Each row is where one point has got to under a steady rotation. How many ticks took it there?
The counts run from 0 to 294.
[-38   5  -5  12   3 -14  12  -7  15  12 -21  -3  18 -24 -15  27  -7  13
  34   8 -14 -45  -1 -41 -22  27   2 -13  -3  -7 -11   1 -29   1  17  32
  44  22  33 -13   0   3  32 -13   7  43 -10  33 -11  25 -11  -3   8  17
  62  27  27 -30  24 -40   0 -38 -29  37  10  -2 -10 -17 -11 -24 -16   7
 -29  27  33   2  13 -35  -3   2 -21 -11] : 238
[ 24  -5   5   1  17 -23 -26  17   3   4 -17  11  -5  -4  23  32  17  24
 -27 -15 -14  -6 -40  -8   7 -16 -32   9  17   0  35  10 -44   2  10 -15
   4   9 -35 -45  -6  36 -41 -24  -5  22  43 -17  14 -13 -29  32   3 -19
  14  -6  11   2  23   9  30  24  19  45  22  50   5 -31   9  -9 -12  -4
   6  -7  38  -1  24 -18 -19  -6  29 -50] : 275
[  6  -9 -30  18  26 -21 -20 -15  20 -16 -12 -12  12   5 -18  40  -8  38
  -9 -54  10 -24 -42 -56  26   4  21  -2  12  38 -21  16  16   5  38  33
   4  18 -12 -11  17  48  33 -34   1  26  -2  47  20  -4 -17   9 -13  21
  15 -22   6   9  23 -22  12 -30  10 -20  16  20  -2 -19  -7   2 -22  -9
 -24 -15  22  -9  13 -30 -46 -11 -10  -6] : 256
[ 13  16   0 -20   2   9 -35  -6  -5 -31  13   5  -2  -2 -14   5   4  10
 -19   3   2  18 -13  17 -22 -35  23 -21   6  27  56  12 -20   8   2 -47
   1  12 -39 -27 -54  22 -29 -29  -4 -29  25   0  25   6 -41  63  -7 -19
 -13 -39 -27  17  -7  16  33  52   4 -16  -8  22  16   0  25 -13  30  -1
  -1 -20 -11 -13  -6 -21  -5 -30   8 -34] : 280
[  3 -35  22  20  14 -19 -12 -15  14  -8 -48   9  24 -13  43  24 -20   1
  19 -22 -14 -16  -2 -47  15  -4  13   3  14  20  31  22  14  16  11   8
  41   9  27 -14  27  22   0 -48   3  56  14  11  -8 -14  -9 -20   5  43
  -6   6  18 -15  41   1 -19 -28 -19  26  42  22  15  -2 -28 -44 -21 -16
 -16  18  41 -24  20  -8  -3 -24  18 -21] : 88
[  9  32  19  37 -14   0  57 -12 -15 -12 -28  -8  23 -27   2  33  30 -10
  24   8  -3 -19 -13 -18 -19 -37  29 -32 -47 -13 -12  19 -16 -26 -12   0
 -16  14 -11  26  35 -16  28 -30  -4 -38   3  53  11  17 -17  12   8   3
  38  29 -10  10  11  28  19 -30 -17 -14  20 -17 -32  31  -2   2  -8  47
  -5   9  28   3  -5 -10 -17 -13 -32  21] : 169
[-22  12  16   6  24 -29 -24  -9  10  -4 -44 -28 -18   1  10  59  13  19
   8 -17 -10 -18  -1 -31  20  27 -10  30 -11 -12  -5  14  12  13  26  22
  -1  19 -15 -19   5  18   7 -34  23  11  30   8  20   5  -3  22  -3  -5
  42   6  25 -16  40  -6  21 -19   3  60  48  30  12 -22  -1 -35   6   7
 -12  55  51   5  -9 -12  -8   4  -7 -22] : 105
[  3   5  18 -12  37   9 -39  -9  19 -16  25  -6  42  22  -6   9 -13  25
 -30  -1  44  43 -63  -4  -3   1  -8  12 -13  36  42  14 -10  -5   6 -36
  -6 -15 -72 -33  -7  28  16 -15 -11 -12 -11  19  38  -3 -44  35   4  -4
 -39  -2  -9  21  -8 -26  33   9  -1  -8 -10  -4  10 -33   8  -6   7  22
   5 -31  -4  -6 -12  -6 -16 -19 -18 -33] : 265
[-19 -27   1  23  18  -7 -10 -12  34  -2  18 -18  20 -10  15  46 -26   0
  -4 -14  21 -14 -51 -42   3  17  27   5  -1  11 -13  14  22  -9   7  37
  12  -7 -17 -28  29  28  41  -7  -7  49 -12  31  22  22  -4 -25  12  24
  15  15  24  -9  59 -56  -2 -41  -4  42  18  -5   5 -13 -20  17   3  16
 -26   0  15  11  -2 -28 -13  -6 -32 -31] : 253
[ 14  24   4  -9  11  -1 -38  -5  -8 -15  15 -22 -15   8  -9   5   1  23
   1 -19  18   1 -33  -8  19  21   6  44  -4  -8   5   3  27 -32  -7  10
 -10  14 -63 -13 -21  12  13   7  -9  11  24  -6  78  22 -31  -5 -14   6
 -15   1  -5  17  22  -1 -25   0  44  44   5 -24 -40 -34  -5 -50   1  20
  21   8   5   4  -4 -31 -17  11 -28 -46] : 118
[ 10  -4  12  26  -2 -14 -37  10 -13   9  51  -7  18 -37 -24 -17 -12  13
  25  37 -33 -20 -11  13  -8  12  14   0 -35 -36  -9   2 -37  -1 -11  14
   4   0 -34 -15   9 -11   0  -8 -42  12   9   1  34  45  -6 -47 -14 -33
  22 -19   4 -23  27 -22   1  50   0  40   7 -11 -44 -21 -18 -14   5  11
  -7 -20  24   1   9  -8 -41   1 -18 -59] : 136
[ 24  19  36  51   0   0  17 -25   3  32  -6  13 -30 -20  17  23  14 -28
 -24  20  -8   5  -7  -9  -6 -32 -11  28 -33  12   0  -4 -22  -5 -31   9
 -70  -6  35   7  29  28   1 -21  29 -12  10  23   4   6   9  -2 -12   6
  45  10  -9  -6  60   0  51   0 -17  -5  55  16   3   9  17  18  15  -9
   1  25  33  37  10  10  21  -6 -28  11] : 175
[-40  14 -12  17   2 -15  11 -22  12  10 -19   6  16 -26 -16  33 -14  14
  33  -3 -19 -51   8 -45 -26  24  11 -23  -8  17 -12   3 -23  12  28  34
  26  27  42  -9  -5  11  38 -16   9  25 -19  45 -15  20 -12  11   2  22
  61  10  24 -19  19 -52  11 -26 -26  13   9   1  -4 -16  -3 -22 -18  -3
 -30  22  18  -1  17 -36  -3  -3 -28  -5] : 239
[-35  22   1  -3  28 -27 -18 -18  10  -4 -43 -24 -32  -2  12  63  12  19
   0 -26  -3 -15  -6 -29   8  19  -9  28  -9 -15 -14  23  11  13  36  17
   3  26  -4 -17  -4  29   4 -28  28  -5  21  21  24   9  -9  37  -3 -16
  50 -15  24  -9  35 -17  35 -11  -7  41  42  39  16 -18   5 -29   2   3
  -9  52  46  -1  -4 -20  -3  -8 -13 -21] : 106
[ 14  42  50  47 -16 -14  -4 -15   4   5  -6  -2   3 -42  -3  15   9 -11
  35  42 -56 -35  25 -10 -13 -44  13   9 -43 -26   2  11 -40   4 -25 -10
 -17   4  21   0   5  -3 -25 -30   1 -21  -5  14   5  45  -1   2  -9 -24
  33  -9 -14  -9  24  17  19  47  -7  10  38  15 -20  17  -2 -17  -1  -3
  25   9  21 -24  30 -16   8   0   1 -34] : 4
[ 13 -24  17   4  16   3 -46 -16   1 -15  27  -3  34   0   0  18  -8  13
 -24  14  31  14 -62  -8   2   2   7  15 -14 -12  19   5   6   4 -16 -26
   6 -20 -84 -43  24  28  16 -22 -22  24  16   7  37  11 -17  -5   8 -27
 -16   8  12 -10  26 -14  -2  -1  -3  38  33  -9  13 -10 -19   1  27  37
 -23 -19  15  23 -28  -6 -28 -23 -11 -55] : 268
[-13  23 -10  15   4 -18  24  -9 -26 -17 -10 -14 -23  -7 -25  16   6   1
   8 -12 -11 -16 -27 -28  -7  18 -19 -57   2 -16 -27  -7 -25  -2  -1  39
 -25  12 -32   5  41  -5  17   0  11  -4  -2  28  -3  31  10 -12 -38   1
  63 -23  25  -1  19  27   1 -24   0  -3  14  16  -2  17 -22 -22 -30  11
   5   8  43  19 -12 -14 -35  -8 -62  39] : 36
[-11  16  15   4  26   2   6 -11 -11  27   2 -10 -31   0   5  13 -11 -36
 -47  -9  -7  21 -18  19  -6   0 -50  -6   1  -1  33  -6 -34 -23 -33  27
 -68  -2 -11  -7  31  18  -5  17  39 -14   7  -3 -24  13   2 -22 -23   3
  40   0  20  -6   5 -19  24  27   5  29 -12   7  19 -23  24   1 -12 -16
  25  18   3  33 -10  14  11  -6 -77   8] : 42
[  4  -6   7  19   4  22  10  -2   6  15 -16  19  14  23   7  30 -17  30
 -17   2 -13  11 -17  -5   7 -11  -7  -4   9  65  50  -9  -6  -5   9  10
   1  -6  12 -31   8  16  35 -29  13  23   5   0  -7 -13  -2   6  -5  27
  19  -9   8 -48  22 -53 -10  -5 -37   8  12   7   7 -37  24 -23   4 -42
 -26  24  11  14 -24 -29  45  -3 -70  27] : 244
[  1  30  -6 -15   5   0 -41  -4 -23 -23   9 -25 -11   9 -17  16  10  24
  -4 -19  33  11 -28   3  17  11  15  28   0   8   9   1  36 -30  -1  -1
   1  18 -65  -5 -27   9  22  -8 -12 -18  10  10  84  11 -34  16 -27  10
 -22 -13  -4  22   6  -5 -33   9  33  27   1 -30 -39 -28   3 -44   3  30
  11   3  -7   2 -20 -34 -18  -4 -41 -33] : 117
[-34  -2  39   4  20  11 -20 -38  21 -36 -23 -19  30   1   2  28 -25   3
  23  18  38  25  -2  -6 -20  18  22   2 -32  14  31  16  15  24   0 -30
  17  -9 -32 -20  -1  -9  32 -41  17 -19 -10  33  22  25   1   8  10  -9
  -1   4  14  -4  24 -39   0 -24 -36   8  38 -14  26   9 -12 -31  36  27
 -12  32  12   5 -49  -1  11 -42 -33 -27] : 98
[ -6  11  33  18   1  -7   3  -7 -15  24 -18  12 -40 -13  33 -39  14 -50
  10  21 -32  18  14  36 -26 -35  44   9   2  14  26  33  23 -24 -31 -23
   4 -10  10  25   0  -5  -5 -20  -6  25  26  24 -28  27  19   1 -11  -6
   0 -13 -23  11  34  21 -10  25 -44  20  35  27 -11  37  -6  27  11 -12
  10  28  27   2 -16 -24  53  16 -11  -6] : 11
[ -3  15  28  51 -25  -8  13 -24  10 -13 -11 -25 -13 -43  27   2  -5 -19
  38  19 -34  -3  21 -26 -10  -5  38 -17 -14 -11   5   0  -7 -22 -21  27
   0  -4   6  15  43 -19  -6  -4   0  16  -8  26   1  56  -5 -45 -12   6
  25 -24   6   8  53  26 -11 -14  -5  -1  23  14 -13  36 -36 -40 -10  -1
  41   2  27 -23  19 -18   4  -6 -45  31] : 19
[-10 -24   8  30  21 -14  -7 -20  26 -13 -71 -14  10   1  29  48 -13   3
  32 -35 -23 -15  17 -29   1 -13   4  -4   3  18  28  18   0  29  41   3
  26   7  28 -20  29   5   9 -68  36  15  19  24 -31  -5  -2  13   1  14
  13  -8  23 -11  14  -8  21 -21 -33  14  27  21  26 -12 -21 -24 -18 -16
 -23  24  35 -34   8 -11   5 -24 -10 -11] : 90
[-29  25 -17 -33  30  -8 -15 -19 -32  11  35   6 -35   1 -41 -38 -12 -42
 -46  -9  35  22 -50  -2  -5  20  -4 -10  22  39  28   6  -6   0 -30   3
 -28  -1 -24  11 -11  34  19  24  22  -7  -7  21 -12  16  -5  -7 -33  35
  21  -6  -3  43  -4 -13   8   1   6 -19 -12 -17  10   7  24  20   5   9
   7 -24 -25  56 -24  13 -22  -9 -52   2] : 46
[  5 -14  -3  -2  18 -24 -36 -11 -15 -32  -2 -17  15   0 -26  22   7  14
  -5 -18  12 -21 -48 -23   5  -1   8   3 -16 -22 -21  24  -2  29  -2 -15
  -1   2 -61 -21  16  23  22 -44 -21  14  20  14  22  19 -12  28 -13 -27
  13  -4  19  -3  14 -14  12   4   9  22  41  -8  19   4 -15  15   8  51
 -26 -21  29  13 -19  -9 -55 -13  10 -71] : 270
[ -5  28  -6 -16   4   6 -35 -10 -22 -32  11 -41 -14  17 -26  15  11  23
   5 -23  31  10 -20  11  -4   8  25  18  -9  14   5   4  44 -14  -2 -12
  -8  20 -71  -9 -33  11  31 -13  -1 -25   7  21  76  20 -26  36 -21  -5
 -17 -21  -6  27  -2  -9 -23   7  21  12  -3 -37 -28 -22   0 -38  16  24
   2  11 -11   8 -31 -39 -12  -9 -45 -34] : 116
[-34 -17  25  13  25 -17 -13 -10  17 -18  -7 -18  41  -5   3  21 -23 -40
  31  10  13 -32 -13 -19 -22  -8  50 -15 -14  10  11  28  14  31  -8  -8
  42   7  32   0  15   2  29 -45  12   8 -36  40 -11  33  -3   7  11  33
 -12  11  -3  17  13 -51  -9 -14 -18  18  19 -44  20  13 -25  -3   9  21
 -16   1 -19 -22   1  -7  -7 -17   5 -69] : 83
[ 36   3   1 -11  16 -31 -24  13  -4   6 -27  12  -4  -3  17  32  24  29
 -31 -19 -21 -11 -48 -25  17  -8 -23  17  11   4  23  19 -29   3  13 -17
   8  24 -36 -31  -6  37 -25 -26 -11  31  46 -25  26 -13 -35  32   3  -8
   4   3   1  -3  19  19  24  26  24  34  15  38   7 -33   2 -13 -15  -3
   5  -9  43  -2  28  -9 -38   4  44 -54] : 274
[-33 -15  10 -13  27  -2 -16  -3 -15   6  14 -27 -39  23   6 -44  -4 -68
 -11  25  20  40 -42  22 -26  25 -26   4  20  -1  14  -1 -17   3 -23 -35
 -33 -17 -33  -7   7   1 -16  -6  24  24  -5  29 -36  18  14 -23 -24 -33
 -13  20   3  40  15  39  -6  -8 -21  51  19   8  16   6 -34  14 -17  14
  29 -12  26  23  11   2   8   3 -12 -29] : 198
[-39 -11  62  -3  29  24 -12 -22  30 -22 -18 -13  29   8  31  25 -24   2
  11  18  29  46 -14   9 -15   7  -1  14 -15  34  71   6  -3   5   9 -36
  11 -23 -23 -32  -1   0  10 -29  28   3  -1  17  14   6 -19   2  26  10
 -16   9  13 -17  22 -27   3 -27 -41  14  22   1  22 -12   0 -46  16   1
   0  30  16  -8 -25   0  50 -46 -30 -11] : 96
[ 10  11  21   7  -3   2 -38  20 -11   4  54  -4  21 -21 -22 -28   0  16
  20  41  -9  10 -27  15  -6  18   6  -5 -22  -1  21  -4 -38 -36  -6  -6
  11   3 -56  -9 -19 -18   2  10 -41  13  12 -13  45  35 -38 -31  -4 -20
  -8 -16 -16  -8  18  -7 -14  46  19  34 -15 -25 -57 -30 -13 -22  -3  12
  14 -27  20  -9   8 -19 -23   4 -10 -38] : 134
[-23  35  -2 -21  29  -5 -31 -10  12 -11 -22   8 -34  23   5  28  -7  34
 -15 -15  18  14 -14 -21  18  19 -16  25  15  45  40   5   9  -6  37  -5
  -3  30 -15 -19 -49  41 -15   3  20   2  16  12  33 -12 -31  51  -9   4
  23 -28  -1  12  25 -11  29  -2   0  -1  10  44   9 -26  28 -50   5 -24
   1  30  27  -4   0 -21  17 -27 -16   5] : 109
[-14  -9  13  25  22  22   5 -11  19  11 -19  -2  18  32  -2  28 -19   6
  -9 -12  -7  15 -11   4  -7 -11   5 -10  -2  47  25  10  11 -12   1   3
  -6 -11   9 -24  13   5  54 -29  17   2 -11  31  -2   4  -2  23   0   0
  16  -7  22 -31  10 -70   0   6 -44  19   4 -20  11 -33  23  11   6 -14
 -31  30 -10   3 -46 -24  45  -1 -85  -7] : 246
[ 14   8   7  20   7  25  16 -14   8  19 -19  24  20  16   4  18 -20  41
 -12   0 -12   0 -12 -25  13  -2 -20  -9  17  68  52 -13 -13  -4  19  25
   6   4  23 -19  -3  30  29 -19  -1  29   0   2  13 -20 -12   8  -9  43
  32  -7   9 -40  20 -44 -10 -15 -29 -12   8  20   0 -44  24 -31 -11 -46
 -18  28  18   3  -3 -31  34  -4 -54  36] : 243
[ 32  17   5  37  -4  11  10 -29  -4 -19   8  -6 -21 -13   1  18 -15  -5
   4   5  11   0 -39 -42  19 -15 -25   6  -8  20   8 -20 -13 -20 -26  18
 -52  -4 -11   0  24  26  -9   9  13   3 -21  15  38  11  -9 -26 -37  27
  10  -7 -17  46  45  60 -12 -18  34  -4  20  10  -8 -11 -38 -44 -27   7
  61 -22  13   3  65 -16  -5 -23 -27  26] : 188
[ 15  12 -39 -11   5 -13  11  -8 -22   5   1  -1  -8 -29 -34  -1 -13  -8
 -10 -33  -6 -31 -28 -35  -5 -13 -28 -32  26   8   4  -8 -46  -7  -3  25
 -18  30  -1 -13 -14  21   3  10  29  -7  -1  15 -17 -15 -38   0 -37  29
  40  20  12  36 -20  24   6  -6  39   0 -30 -11  -2 -24  -1 -18 -59   4
  12 -40  -6  18  64 -13 -47  -5 -24  -5] : 54
[ 25  -9  25  40 -19  -4   4   0 -10 -20  12   2  31 -58  -1   5   2 -24
  32   4 -31 -20   5  10 -18 -41  63 -39 -38 -19  18  24 -24 -25 -21   7
   8   0 -21  15  38 -14  17 -24 -33  -5  25  16   6  40 -14 -46  15  10
   5 -10  11 -24  27 -14   9  23   6   4  -4 -30 -36  32 -10   2  -4   7
 -22  -9  13  -4 -21   6 -26 -22 -25 -11] : 152
[  2  35  22  47  -1 -26   5 -41   1 -14 -32 -19 -17 -24   5   3 -13   0
  34 -10 -27 -13  30 -28  -5 -18  20  -7 -21  10 -21   2 -11  -7  -7  28
 -20   4  23  32  33 -18  11 -29  14 -14  -8  33  -7  41  10 -26 -39  10
  23 -43  -7  15  35  18  12  -5 -13 -50  17  22 -15  32 -17 -39 -14  -7
  27   5  18 -23   9  -9 -12 -11 -43  33] : 21
[-33   2  31 -36  29  -9 -39  -8 -32  11  14  10 -32 -10   0 -38 -28 -61
 -18  28  -5  21 -12  29 -19   9  -8  -4  23   8  64   3 -35  26 -39 -17
  -5   0  13 -16 -15  10 -21   5  21  12  -1 -22 -45  20   8 -29 -17  11
   3  -6   6  13  -3  -7 -22  40 -18  45  -7  -2  22   7  -1 -20   6 -22
  26   4  -3  22 -13  12  33  -5  -6 -50] : 213
[ 15  41  43  29  15 -29   2 -26  -9  21 -37   4 -31  10  37 -41   2   3
  -4 -19 -15  29  -2  -2  17 -16 -25  23  -8  36  22   7  -6 -20 -11   8
 -21  -4  13  27  35  -8  -2 -19  16  -4  15   1  -5  10   7 -29 -45  38
 -10 -26 -17  10  14  19   2   4 -25 -41  16  23 -27 -11   3 -46 -12 -30
  40  11  23  -3   0  14  19   5 -56  47] : 24
[-11   5  28 -14   7   4 -15 -38  -4  23 -10  27  12 -22   8 -36 -31   4
  -1  13  -1  12  29  17 -17  -2  -3  14   9  39  76   6 -37  22 -18  -6
  25  -9  45 -18 -20   0   7  -9  33  15   9 -14 -35   0 -14 -27 -23  45
  11  11  15 -32  -8 -48 -28   4 -34  -1  -9  -7  -3 -21  28 -44 -13 -31
   2   7  -7  10  -8   9  49  -8 -41  -2] : 228
[ 14  11 -15 -10  23   8 -34  -2  -5 -26   5   1 -10   9 -22  18   1   9
 -18  -4   7   9   0  13 -28 -37  26 -14   4  19  48  13 -24  14   9 -50
  -4  13 -33 -40 -44  29 -30 -23   9 -22  17   8  14   4 -32  68   2 -39
   9 -43 -13  16   3  -4  54  55   6  -8  -5  39  25   0  18  -1  17  -4
  -3 -15   7 -22   1 -19  -6 -38   4 -34] : 279
[-15  -7 -14  -4   7  41 -27 -16   6 -36   9 -33 -24  21 -24  23  -7   5
  -3  -2  10  35   6  28  -5   1  29   0  12  12  42  -2  22 -20  -2 -18
 -25  -4 -58 -39 -27  14   6  -7   7  -8  31  19  39  13  -5  28  -4 -37
  21 -35  22  -8  26 -21  -1   4   1  34  19   8  11  -2   6 -19  32  -4
 -18  35   9  20 -50 -40  30 -22 -61 -12] : 113
[ -8  14  33  18   1 -12   5 -15  17  24 -13  15   1 -37  16 -28  16 -28
   4  -9  -2  15  16  18 -28 -23  41   2 -32  17  16  44 -31 -14   4 -20
 -11  -3  17  34   7   3   1 -23  12 -16  35  46 -51  13 -22   8   0   5
  15  12  -5   2  17 -22  78 -14 -42 -34  -1  22 -15  23  32  52  -3  -5
 -27  11  36   1  -6  10  12  -6   3  20] : 161
[-22  -4  30 -14   9  12 -14 -42  -8  17  -4  16  15 -16  -1 -43 -35  -7
   6   9  -6  16  34  21 -29   8   3  15   6  24  66  -5 -30  14 -25 -13
  20 -11  30 -19 -11   1  16 -19  26  14  13   3 -43   3  -6 -32 -20  34
  13  20  23 -36  -4 -54 -25   3 -44   4  -1 -16   2 -12  29 -25  -4 -26
  -5  14   0  20 -23  -2  41 -10 -61 -16] : 229
[-29  -4  12  23  25  23   6   1   8   5 -14  -4  14  37 -18  31 -19  -1
  -6 -11   7  16 -15   5  -6 -14  15 -10  -8  47  19   9  27 -10  12  -4
  -6   1   0 -13   8   2  58 -42  17  -9 -19  41  -2  11   0  34  -4   7
   2 -12   7 -10  -5 -72   2  -1 -43   8  -6 -26   5 -38  29  16  12  -4
 -29  21 -21  -2 -51 -29  30  10 -77 -13] : 247
